cols: Q U V P G
+5.28 -0.81 +0.54 -5.01 -8.33 -> Damar
+4.77 +0.58 +1.70 -5.14 -7.81 -> fos
+3.86 -2.09 -1.92 -6.20 -9.25 -> sez
+3.11 -0.33 +0.23 -5.45 -6.94 -> loko
+4.94 +0.20 +1.16 -5.46 -8.62 -> nefev
col: +3.86 +3.11 +4.94 | Q
col: -1.92 +0.23 +1.16 | V
col: +5.28 +4.77 | Q
col: -8.33 -7.81 -9.25 -6.94 | G
col: -7.81 -9.25 | G
col: -1.92 +0.23 | V

cols: N X R L A J
-2.03 +1.80 -0.24 +3.07 +0.40 -3.79 : Tipim
+6.15 +5.93 +3.09 -1.96 +6.60 -6.91 : Firop
+6.41 +3.51 +3.12 -2.21 +6.51 -1.72 : vaki
-2.03 +1.80 -0.24 +3.07 -2.21 -3.79 : par
-1.27 -2.82 -0.02 +5.07 -2.67 +4.82 : Kov
-1.78 +3.18 -0.13 +2.26 -1.68 -6.31 : pipo
-1.78 +3.18 -0.13 +1.42 -0.51 -4.65 : difud
-0.58 +3.95 +0.36 +1.66 -0.29 -6.99 : gipi
+5.06 -3.23 +1.38 +0.97 +2.88 +2.49 : zekev
col: +5.07 +2.26 +1.42 +1.66 +0.97 | L
col: +1.80 +5.93 +3.51 +1.80 -2.82 +3.18 +3.18 | X
col: +3.51 +1.80 -2.82 | X
col: -0.24 -0.02 -0.13 -0.13 +0.36 | R
col: -0.24 +3.09 +3.12 | R
col: +4.82 -6.31 | J

cols: T C W Y H M S F
-0.44 +8.29 -0.11 +3.81 +0.66 -0.10 +4.55 -0.33 -> Gigu
-0.44 +8.29 -0.11 +3.81 +0.66 -0.10 +2.03 -0.41 -> Pez
-0.35 +6.50 +0.21 +3.28 +0.95 -0.41 +0.13 +1.84 -> bazo
+4.48 -0.16 +0.36 -0.24 -0.09 +1.79 +2.84 -0.26 -> famir
+4.56 -0.35 +2.80 -0.34 +0.14 +0.26 -0.23 +1.60 -> sed
+4.12 +0.56 -0.03 -0.12 -0.12 +2.03 +3.90 -0.11 -> zisuk
col: -0.44 -0.35 | T
col: +0.95 -0.09 | H
col: +0.36 +2.80 -0.03 | W

cols: vozol zuzo Daf legob Sena Dege lito
+0.38 -4.89 +7.17 +4.08 -1.00 +0.79 +2.85  nalib
+0.89 -5.42 +5.16 +0.53 -0.65 +0.85 +1.21  fogol
+1.72 +4.73 +1.72 +4.21 -1.28 -2.84 +1.20  zil
+0.27 -1.29 -3.30 -3.89 +0.31 +3.11 +0.47  zeni
+0.68 +6.32 -2.04 -1.39 -1.95 +1.49 +0.86  dupi
+0.68 -4.31 +8.85 +4.45 -0.43 -0.43 +0.24  Gaf
-1.52 +1.60 -1.37 -2.00 +1.58 +1.14 +0.51  lofud
+1.80 -0.42 +1.35 -1.23 +1.03 -1.34 +0.61  nevi
+1.72 +4.73 +1.72 +4.21 -1.40 -2.84 +1.20  bar
-0.89 -0.34 -1.23 -1.32 +1.36 +2.18 +1.13  duv
col: -0.65 -1.28 +0.31 -1.95 | Sena
col: +4.21 -3.89 -1.39 | legob
col: -0.65 -1.28 | Sena
col: -0.65 -1.28 +0.31 -1.95 -0.43 +1.58 | Sena
col: +8.85 -1.37 | Daf

cols: suga loti sulo mesar pabat Rifig
+3.29 +2.22 -1.18 +4.15 +0.96 -0.42  Sano
+2.11 +1.41 -1.33 +3.69 +2.98 +1.88  fek
+1.66 +2.05 +0.54 +4.29 -2.05 +0.35  Dozo
+0.22 +0.37 -0.45 +5.37 -0.96 -1.66  tusu
+0.22 +0.37 -0.45 +5.37 -0.96 +0.13  Bam
+3.15 +1.01 -1.21 +7.81 +1.07 +1.37  rogup
+6.22 +1.40 -0.31 +4.65 -0.49 +0.87  domos
col: +3.69 +4.29 +5.37 +5.37 | mesar
col: +4.29 +5.37 +5.37 +7.81 | mesar
col: +0.54 -0.45 | sulo
col: +3.29 +2.11 +1.66 +0.22 +0.22 +3.15 | suga

